(in the rows, 128 means zero)
A single turn carries every row of the set below to another of its rows. Some are shown first; where does it send the rows asked next?
J_822: [ 98 154  88 154 112 107 131 106 113 124  80 146 116 126 164 131 132]
J_955: [163 115 115 120 115 123 140  71  89 102 153 104 127 112  97 101 123]
J_271: [ 99 128 115 167 109 115 111 109 137 117 138 117 115  76 140  94 112]
J_921: [124 112 141 118 134 161  88 120 121 127  87 126 135 134 165 153 109]
J_351: [163 136  99  96 141 130 135 110 106 102 173 162 150  92 129 118 146]
J_295: [137 120 142 131 146 151 126 103 127 135 106 142 118  82 100  84 114]
J_370: [159 140 160 102 120 125 142 136 108 129 125 115 101 168 136 131 149]
J_648: [112 142  68 135 125 145 103 118 131 132 126 198 124 124 130 107 127]
J_63: [159 180 124 124 120 120 143  71 144 151 133 142 130 114 109 121 111]
J_4: [118 131 136 109 106 185  85 101 124 123 165 152 118 102 136 136 121]
J_535: [141  90 155 112 132 145 132  87 123 106 165 137 111 118 165 145 159]
J_434: [ 93 127 134 128 132 114 144 151 116  90 155 129  98  97 144 147 127]
J_966: [103 135  86 116 126 132 132 102 120 132 138 172 146 171 114 155  96]
J_391: [125 163 111 127 130 108 111  97 177 131 142 131 140 126 174 127 112]
J_393: [151  99 106 156  94 111 121 109 114 127 128 119 166 177 142 106 133]
J_280: [161 117  78 154 104  98 127 119 101 143 136 158  94 142 105 133 111]
J_440: [150 174 106 144  94 141 127 123 122 100 149 143 116 116  85 131 106]
J_859: [130 114 135 117 162  95 122 130  85 140 126 119 153 117 143 132 178]
J_949: [124 135 101  85 140 106 126 107 130 117 194 133 126 141 141 142 111]
J_462: [121  82 113 160 131 126 153 140 115  98 146 172 145 124 110 152 123]
J_13: [127 122 124 151  60 114 110 104 100 164 138 120 123 142 171 132 141]
J_673: [113  92 110 145 150 110 113 105 104 152 133 148 127 148 105  92 174]
J_198: [135  98 123 133 129 142 122 131  86 158 111 171 152  81 125 144 107]
J_667: [133 127 131 182 116  90 118 128 110 125 118 100 164 133 122 143 153]
J_488: [125 130 124  86 112 121 123 118  62 159 117 119 131 139 167 122 147]
J_497: [ 89 109 139 149 110 131  80 108  93 176 132 127 107 128 125 133 150]
J_419: [129 158 115 140 117 143 113 129 138  91 118 145 174 105 164 152 127]
J_569: [128 134 170 152 120 128 118 121 106 132 135  97 105 140  86 141 151]
J_469: [126 140 137 107 113 162 125  65 115 154 138 154 164 122 129 164 105]
J_825: [132 116 132 131 111 141 147  85 117 128 120 136 116 181 120  85 162]

J_391 turns into J_469
J_462 turns into J_271
J_13 turns into J_488
Now these:
J_667 turns into J_497
J_955 turns into J_280
J_419 turns into J_4

A single turn carries every row of the set below to another of its rows. Some are shown first; where does it send the rows asked next?
J_37: [ 62  99 134  90 136 133 157  78 103  84  97 124 183  91 141 138]
J_20: [141  86  98 108  99 165 149 117  95  66 187  93 160  95 104 106]
J_196: [143  78 103 106 104 160 146 123  78  77 179  91 165  92 121  90]
J_540: [122  90 111 160 128 113 136  98  68  73 139  57 148 115 108 109]
J_564: [ 63 105 149  77 121 120 132  75  93  88 118 122 195  86 128 126]
J_659: [124 107 112 156 126 115 153  99  69  83 136  56 148 115 118  98]
J_647: [ 53 116 151  93 133 127 157 100  92  89 103 118 171  95 120 115]
J_609: [ 59  71 137 126 143 159 142  97 110  26 192 125 177 106 138  89]
J_857: [118  86 123 155 133 116 151  93  86  76 128  44 142 116 116 101]
J_938: [ 49 102 151  83 126 123 144  74 103  96 122 117 186  91 142 126]
J_943: [132 112 141 147 122 192 161  57 128  43 170 101 169  89 144 124]
J_16: [ 53  94 143  82 125 128 144  91 107  80 111 120 177 102 141 144]
J_841: [127 120 141 133 132 179 158  51 137  27 165 113 166  92 131 120]
J_134: [ 57  84 134 121 138 158 129  85 106  23 192 124 182 123 135  99]
J_880: [141  75 104 111  92 162 147 121  79  72 173  89 160 102 123  98]
J_362: [144  82 107 109  92 157 132 114  79  73 182  88 162 111 117  96]
J_96: [ 86 103 107 121 149 127 127  72 101 117 152 113 206  89 149  67]
J_552: [ 61 103 147  82 135 133 144  88  96  92 107 122 182  87 128 138]
J_699: [128 102 150 136 139 178 163  47 129  34 165 112 156  91 128 132]
J_566: [139 121 137 131 133 182 151  56 125  40 174 116 162  93 128 138]
J_425: [ 94 105 110 118 150 122 124  70 102 127 152 113 205  92 139  79]
J_372: [122  99 130 163 149 142 145  90  89  86 138  45 134 109 118 100]
J_57: [125 115 145 131 136 185 146  75 141  27 179 109 162  99 138 130]
J_323: [ 44  79 147 127 133 158 129  96 116  31 169 129 179 113 136  90]
J_959: [123 110 134 133 129 174 134  60 147  20 171 109 173  97 139 125]
J_58: [ 93 111 107 121 148 129 118  65  88 119 147  86 204  91 138  71]
J_788: [ 57  82 141 125 148 157 141  90 109  19 186 119 184 114 139  90]
J_452: [133  92 133 143 142 114 156  98  84  73 117  51 149 114 117  98]
J_505: [109 117 132 111 123 186 169  54 147  40 163 105 158  86 135 126]
J_169: [112  92 138 163 138 107 158 104  87  92 134  55 156 114 114  96]
J_941: [ 89 110 106 114 143 119 112  72 101 119 152 111 206 106 140  80]
J_926: [ 54 108 144  78 133 138 164  95 101  78 121 115 196  88 138 139]
J_932: [121 102 132 153 135 104 147  83  80  75 129  50 152 122 123  89]

J_169 turns into J_926
J_372 turns into J_647
Now these:
J_552 turns into J_841
J_699 turns into J_452
J_323 turns into J_20
J_196 turns into J_96
J_959 turns into J_540
J_566 turns into J_932
J_880 turns into J_425
J_134 turns into J_362
J_659 turns into J_938

A single turn carries every row of the set below to another of its rows. Some are shown first; where does it send the rows asked next?
J_756: [125 182  85 116 109 134 122 129 171 126 137 150 123 142 134 130 123 158
 159  70 121]
J_893: [ 98 161  88 120 118  85 147 165 158  98 124 149 124 145 158 141 159 176
 115 119 140]
J_45: [110 151 121 137 151 114 122 151 129  74 128 129 109 109 157 138 102 129
 120  88 162]
J_834: [148 139 118 144 124 113 186 149 127 133 117 116 130 109  85 128 140 169
 105 114  83]
J_360: [127 120 142 155 100 124 121 101 136  69 121 142 119  93 144  95 104 139
 103 103 110]
J_549: [150 118 129 151  88 111 110  99 129  91 111 139 112  85 158  91 113 142
 103 116 108]
J_972: [145 127 153 137 120 136 130 139 105 175 105 171  84 115 152 101 125 159
 118 161 131]
J_364: [ 91 159  79 116 126  88 134 168 162 111 133 158 116 129 158 134 153 173
 124 118 142]
J_477: [145 136 132 124 114 120 121 134 126 181  84 169  84 109 140 112 135 175
 130 164 137]
J_790: [147 113 138 157  95 129 134  96 136  90 111 136 105 106 164  88 109 139
 104 110 107]
J_163: [137 133 108  98 114 155  89 144 103 158 117 154 128 153 157 151 117 161
 163 109 128]
J_684: [136 139 122 138 126 114 166 158 119 143 125 128 146 109  71 138 145 180
 115 117  90]
J_826: [133 148 123 116 106 157 106 143 112 159 122 157 130 153 169 157 116 158
 169  95 133]
J_693: [146 122 113 113 141 109 131 173 109 132 164 114 158 124 108 139 145 158
 133 103 162]
J_112: [147 121 122  96 130  99 139 158 125 123 163 119 169 113 102 131 144 160
 139 113 164]
J_190: [140 134 113 108 120 159 115 149 113 162 122 156 114 167 159 155 126 159
 173 102 134]
J_299: [132 129 151 118 108 121 138 136 119 175  96 170  86 120 149 109 123 167
 127 174 146]
J_989: [130 136 133 118 111 148  95 133 108 169 110 161 104 157 162 150 121 155
 171 112 132]
J_333: [ 99 151 108 117 147 118 110 140 132  65 104 138 106 110 154 142  91 133
 122 104 137]
J_522: [141 120 106  85 145 101 123 158 121 116 158 115 159 108  93 135 143 160
 134 120 146]
J_208: [154 125 134 110 103 121 143  88 137 136 100 125 148 141 122  82 102 127
 139 128  78]
J_980: [114 166 127 107 136 116 170 122 125 142 106 137 116 131 151 116 152 153
 134 138  54]
J_554: [150 133 136  99 108 123 158  83 136 123 113 127 144 137 120  73 112 133
 147 119  89]
J_668: [141 126  98 101  87 103 130 136 165 118 128 150 150 165 128 103 127 169
 143 112 180]
J_321: [118 101 131 107 118  82 148 127 129 132  95 139 135 133 155  85 134 146
 112 182 106]
J_456: [155 142 132 146 128 119 175 156 105 153 118 133 125 108  78 122 125 158
 105 124  90]
J_612: [147 117 143 163  99 122 136 115 111  93 122 140 112  97 145  89  99 130
  90 114 104]
J_828: [137 188 103 118 105 136 127 115 171 118 139 147 119 151 150 130 134 161
 152  72 121]
J_380: [ 94 155 121 130 141 107 133 150 139  66 109 138 114 109 161 146 101 136
 119 103 151]
J_193: [147 110 108  98 140 100 149 156 127 107 163 114 156 125  99 132 148 155
 138 105 149]
J_531: [124 122 148 128 112 140 115 135 122 173  92 180  93 130 149 114 128 179
 137 156 146]
J_769: [118 168 131 113 145 110 160 120 138 147 100 135 113 122 143 118 138 142
 126 146  54]
J_616: [146 120 145 146  82 120 131  95 125  91 131 134 119  95 154  92 101 133
 103 113 104]
J_255: [144 116 122 107 133  90 141 154 115 132 154 111 157 123  79 137 149 161
 143 115 142]
J_547: [101 139 114 124 147 118 129 140 138  60 112 142  94 123 169 140 105 129
 126 101 148]
J_53: [155 146 106 143 112 104 162 147 117 141 103 121 138 101  79 134 134 170
 110 115  80]
J_384: [140 155 124 136 114 111 182 151 111 145 116 127 134 110  86 139 128 167
 111 120  75]
J_448: [145 117 142 126 115 134 143 137 125 181  93 163  86 128 147 107 142 178
 131 164 139]
J_735: [109 106 129 100 113  88 161 128 122 120  86 148 128 142 158  82 129 150
 121 172 116]
J_179: [133 140 121 126 122 156 101 156 104 155 118 153 118 156 164 150 108 151
 161  94 157]
J_507: [ 97 138 127 139 135  95 120 131 130  57 112 131 102 109 154 137 103 127
 120 103 134]
J_506: [130 117  82 105  83 101 118 142 160 117 136 153 154 152 133 101 124 165
 145 105 171]

J_360 turns into J_989
J_208 turns into J_756
J_190 turns into J_834
Now these:
J_554 turns into J_828
J_616 turns into J_826
J_53 turns into J_333
J_179 turns into J_456

